128 stands for zero in the data rows.
Here are some points, one per row:
<106 81 127 139 126 133 131 131 140 115 134 178 134 120 136 114 138 128 100 132 136 149 121 110
 127 146 131 131 146 108 145 184 123 126 130 82 147 108 129 100 130 110 170 149 117 139 130 126
 135 69 133 134 128 182 111 147 129 115 155 179 145 207 167 113>
<127 156 130 70 130 130 178 106 142 119 169 122 142 137 135 133 142 102 131 148 143 150 130 91
 178 105 111 111 111 106 89 130 152 116 140 86 111 146 96 147 124 112 124 114 78 88 158 133
 145 120 112 138 116 97 150 146 101 111 127 128 171 85 163 165>
<130 121 139 130 130 99 96 163 109 108 142 115 94 139 146 155 111 163 181 158 110 145 130 140
 142 113 151 134 120 126 134 109 103 142 162 132 80 164 129 116 126 161 141 152 153 103 74 140
 96 153 145 102 172 134 113 120 93 150 149 155 179 126 116 140>
<95 124 102 117 100 128 143 103 125 160 150 127 124 149 142 109 110 125 134 113 93 112 142 113
 91 130 121 104 160 137 92 194 111 158 131 122 130 144 115 129 135 146 93 140 151 162 123 150
 146 145 121 86 142 156 119 115 145 103 105 198 129 94 143 169>
<127 115 123 76 148 158 137 133 111 129 139 151 132 132 125 154 97 147 115 106 156 156 142 119
 148 136 78 98 134 116 146 152 119 156 105 123 106 122 144 101 152 145 97 115 103 113 145 148
 138 173 165 128 82 153 117 128 137 131 192 169 126 134 111 135>
<116 138 144 118 155 92 149 112 124 137 158 158 115 103 130 176 139 109 140 134 147 114 170 170
 125 135 170 117 156 113 146 154 93 128 115 148 58 122 139 148 132 132 155 83 110 150 153 158
 171 129 103 88 135 109 104 124 139 139 112 131 142 163 134 138>
<89 123 128 156 157 143 133 185 105 119 153 122 131 134 142 118 160 92 81 95 124 130 167 177
 143 146 158 129 124 87 103 116 144 140 108 139 119 162 110 124 88 180 97 133 125 114 138 148
 135 124 152 109 99 137 139 159 179 91 109 102 152 136 132 160>
<140 147 95 180 115 151 133 130 114 119 103 112 94 125 148 106 116 167 128 141 164 138 109 93
 123 159 104 128 154 115 110 106 152 83 122 109 134 134 145 100 133 147 155 72 132 183 109 158
 150 121 129 152 134 87 128 122 132 109 157 140 102 94 169 104>
<151 65 137 109 166 146 55 95 124 145 132 127 170 87 95 94 127 91 112 144 161 127 166 107
 127 127 136 164 138 125 153 150 130 136 149 90 127 142 157 152 80 163 144 106 135 154 117 126
 115 156 129 118 135 108 133 154 114 148 108 149 142 121 115 115>
<123 166 103 129 141 103 136 119 114 164 109 132 96 134 119 98 124 108 129 137 121 117 95 85
 124 124 184 135 142 146 167 129 145 156 71 131 107 122 97 107 135 113 148 111 141 116 181 122
 127 146 173 127 130 121 108 137 174 156 132 120 164 118 83 136>
<154 90 93 105 108 137 136 178 155 136 125 156 149 148 112 154 149 208 168 165 154 150 140 98
 77 107 114 133 153 98 119 167 133 115 113 164 119 132 119 135 86 100 97 122 110 119 122 118
 118 144 136 101 112 132 138 120 143 117 132 82 156 132 155 146>
<136 106 121 129 166 101 104 93 149 138 146 67 88 135 107 131 158 123 178 124 116 123 128 115
 124 161 143 154 94 95 88 154 91 148 107 115 107 98 111 163 150 180 121 141 125 196 186 97
 138 117 127 112 113 132 122 140 164 130 163 125 149 128 99 120>
<116 110 152 120 134 120 193 111 120 109 162 109 130 181 124 136 146 115 122 168 168 92 131 145
 152 129 118 143 150 145 139 169 133 142 72 111 100 134 92 134 109 146 172 149 156 181 151 139
 81 163 154 150 144 125 136 130 129 156 147 130 126 96 128 126>
<165 126 94 104 127 160 149 117 121 145 113 134 124 149 151 139 140 95 138 159 142 99 159 118
 127 109 148 143 135 116 156 116 78 174 76 141 159 126 112 162 136 148 123 102 150 118 104 112
 135 134 135 103 146 145 162 147 128 108 119 178 168 130 132 82>
<145 153 96 152 128 149 119 156 89 177 153 125 86 125 171 147 132 91 86 148 172 123 130 126
 86 90 131 140 149 108 66 156 87 148 117 128 129 110 130 134 84 127 161 130 100 143 137 131
 114 134 149 138 160 131 100 84 87 143 175 137 131 120 130 131>
<180 148 135 155 139 143 134 131 154 140 133 140 117 167 101 120 155 93 119 140 134 115 149 152
 131 151 103 135 135 156 124 128 111 123 162 168 138 203 136 140 154 143 130 146 125 125 180 139
 143 122 139 144 110 164 89 117 132 141 122 160 107 122 135 147>
<161 103 126 111 113 104 143 183 85 162 123 118 138 124 123 108 125 103 159 116 134 97 130 163
 133 106 106 159 125 108 150 138 121 126 162 110 81 127 139 106 168 108 140 113 151 132 134 130
 127 96 156 94 89 110 148 106 81 105 141 129 131 95 164 139>
<112 128 167 113 120 102 121 166 112 135 83 164 123 170 143 144 180 120 127 111 123 61 134 89
 136 139 100 155 138 108 124 146 106 136 161 132 136 123 120 135 47 150 94 101 128 95 158 151
 167 100 167 153 165 115 140 114 117 122 150 145 153 136 83 109>
<91 136 131 175 155 89 181 101 105 119 115 130 124 144 127 125 146 131 115 147 161 156 141 129
 106 115 85 146 121 120 101 144 83 176 125 121 116 101 136 126 160 123 114 108 137 117 132 106
 158 181 160 120 129 120 154 147 120 194 101 122 168 128 154 145>
<106 146 153 121 113 140 163 143 138 152 141 111 148 89 111 164 155 123 152 89 178 142 121 113
 115 116 123 153 113 142 161 99 95 130 155 137 170 95 126 143 104 110 153 150 142 137 79 115
 145 148 127 125 129 140 102 108 162 143 162 143 146 111 176 138>
<133 90 143 107 125 120 141 126 123 147 121 99 141 135 105 124 142 160 90 116 150 115 144 109
 108 61 186 96 101 132 111 101 114 111 121 157 89 128 155 112 145 151 154 91 132 135 101 116
 120 97 117 144 102 170 160 132 112 168 152 173 133 108 105 164>
<159 139 160 141 78 107 122 130 142 155 139 113 125 151 194 106 164 139 121 104 120 133 155 92
 121 119 159 141 129 111 135 122 112 162 138 116 137 109 177 183 162 147 124 143 115 119 138 162
 117 159 164 147 145 113 141 105 156 159 118 87 151 112 143 66>
<116 90 128 115 99 131 127 167 131 109 166 159 126 164 112 114 116 88 151 134 123 202 130 163
 139 106 139 101 97 105 121 118 145 114 122 111 103 132 115 89 144 139 147 106 110 129 114 109
 189 146 111 75 104 129 117 99 103 155 114 137 106 114 88 113>
<119 136 160 100 92 140 149 110 113 121 175 133 139 122 106 112 128 172 116 141 148 125 138 112
 90 142 139 121 123 92 137 127 100 150 101 133 134 177 147 91 137 102 134 139 142 153 123 92
 158 117 153 135 141 93 117 145 63 101 127 121 135 147 95 120>
<159 136 132 149 146 136 159 157 159 135 110 149 139 113 100 152 122 129 97 129 105 154 158 108
 106 115 132 102 137 63 126 107 116 143 110 120 126 111 137 139 131 149 157 179 126 143 160 164
 114 87 155 82 144 113 122 131 85 140 112 166 148 96 109 107>
<148 141 131 88 161 142 109 158 125 131 137 122 120 134 150 164 153 102 133 108 124 137 111 141
 130 128 128 113 115 123 94 172 158 139 128 178 141 119 150 69 139 129 135 112 121 122 128 93
 119 134 152 114 147 76 134 173 121 142 98 186 78 119 156 136>
<143 158 159 136 180 112 123 120 138 129 159 147 109 117 151 85 103 95 165 96 154 98 142 76
 130 86 100 134 153 128 139 154 103 109 63 146 114 140 148 143 126 174 148 139 119 122 84 98
 125 112 141 118 148 123 159 103 127 159 133 130 127 142 151 117>
<166 138 100 138 162 132 186 145 110 126 135 77 128 163 96 94 118 137 140 109 130 129 84 126
 133 148 112 111 132 106 147 194 134 189 128 176 115 120 133 131 68 130 148 98 118 106 105 161
 157 148 89 147 141 116 103 129 130 140 104 133 119 141 136 105>
<73 157 96 140 114 152 117 97 138 89 134 138 126 118 126 163 139 121 136 118 157 96 125 97
 114 110 128 161 101 112 144 190 131 170 146 133 109 121 148 160 171 136 153 137 125 126 116 145
 101 136 88 100 129 111 132 117 143 117 122 118 113 97 77 159>
<134 128 148 123 110 124 117 101 126 127 109 122 89 160 133 125 107 116 110 93 167 95 117 121
 160 105 143 98 121 145 132 114 115 189 106 155 161 104 111 137 108 145 126 127 127 134 193 135
 93 153 101 82 174 148 142 124 116 132 124 57 144 133 173 147>
There is one direction along which these points spread out most. Take the direction at right angles to it along which they spread out most. Go by this last direction. For each point below, how far along it does it lie, from 0 to 99? 50 is the average, and the first point above lies past it. One standard deviation of the points above along it is 16.
<161 103 126 111 113 104 143 183 85 162 123 118 138 124 123 108 125 103 159 116 134 97 130 163
 133 106 106 159 125 108 150 138 121 126 162 110 81 127 139 106 168 108 140 113 151 132 134 130
 127 96 156 94 89 110 148 106 81 105 141 129 131 95 164 139> 58
<89 123 128 156 157 143 133 185 105 119 153 122 131 134 142 118 160 92 81 95 124 130 167 177
 143 146 158 129 124 87 103 116 144 140 108 139 119 162 110 124 88 180 97 133 125 114 138 148
 135 124 152 109 99 137 139 159 179 91 109 102 152 136 132 160> 22
<166 138 100 138 162 132 186 145 110 126 135 77 128 163 96 94 118 137 140 109 130 129 84 126
 133 148 112 111 132 106 147 194 134 189 128 176 115 120 133 131 68 130 148 98 118 106 105 161
 157 148 89 147 141 116 103 129 130 140 104 133 119 141 136 105> 44
<145 153 96 152 128 149 119 156 89 177 153 125 86 125 171 147 132 91 86 148 172 123 130 126
 86 90 131 140 149 108 66 156 87 148 117 128 129 110 130 134 84 127 161 130 100 143 137 131
 114 134 149 138 160 131 100 84 87 143 175 137 131 120 130 131> 72
<143 158 159 136 180 112 123 120 138 129 159 147 109 117 151 85 103 95 165 96 154 98 142 76
 130 86 100 134 153 128 139 154 103 109 63 146 114 140 148 143 126 174 148 139 119 122 84 98
 125 112 141 118 148 123 159 103 127 159 133 130 127 142 151 117> 65
<180 148 135 155 139 143 134 131 154 140 133 140 117 167 101 120 155 93 119 140 134 115 149 152
 131 151 103 135 135 156 124 128 111 123 162 168 138 203 136 140 154 143 130 146 125 125 180 139
 143 122 139 144 110 164 89 117 132 141 122 160 107 122 135 147> 40
<95 124 102 117 100 128 143 103 125 160 150 127 124 149 142 109 110 125 134 113 93 112 142 113
 91 130 121 104 160 137 92 194 111 158 131 122 130 144 115 129 135 146 93 140 151 162 123 150
 146 145 121 86 142 156 119 115 145 103 105 198 129 94 143 169> 35
<133 90 143 107 125 120 141 126 123 147 121 99 141 135 105 124 142 160 90 116 150 115 144 109
 108 61 186 96 101 132 111 101 114 111 121 157 89 128 155 112 145 151 154 91 132 135 101 116
 120 97 117 144 102 170 160 132 112 168 152 173 133 108 105 164> 56
<151 65 137 109 166 146 55 95 124 145 132 127 170 87 95 94 127 91 112 144 161 127 166 107
 127 127 136 164 138 125 153 150 130 136 149 90 127 142 157 152 80 163 144 106 135 154 117 126
 115 156 129 118 135 108 133 154 114 148 108 149 142 121 115 115> 58
<134 128 148 123 110 124 117 101 126 127 109 122 89 160 133 125 107 116 110 93 167 95 117 121
 160 105 143 98 121 145 132 114 115 189 106 155 161 104 111 137 108 145 126 127 127 134 193 135
 93 153 101 82 174 148 142 124 116 132 124 57 144 133 173 147> 40
<116 138 144 118 155 92 149 112 124 137 158 158 115 103 130 176 139 109 140 134 147 114 170 170
 125 135 170 117 156 113 146 154 93 128 115 148 58 122 139 148 132 132 155 83 110 150 153 158
 171 129 103 88 135 109 104 124 139 139 112 131 142 163 134 138> 27
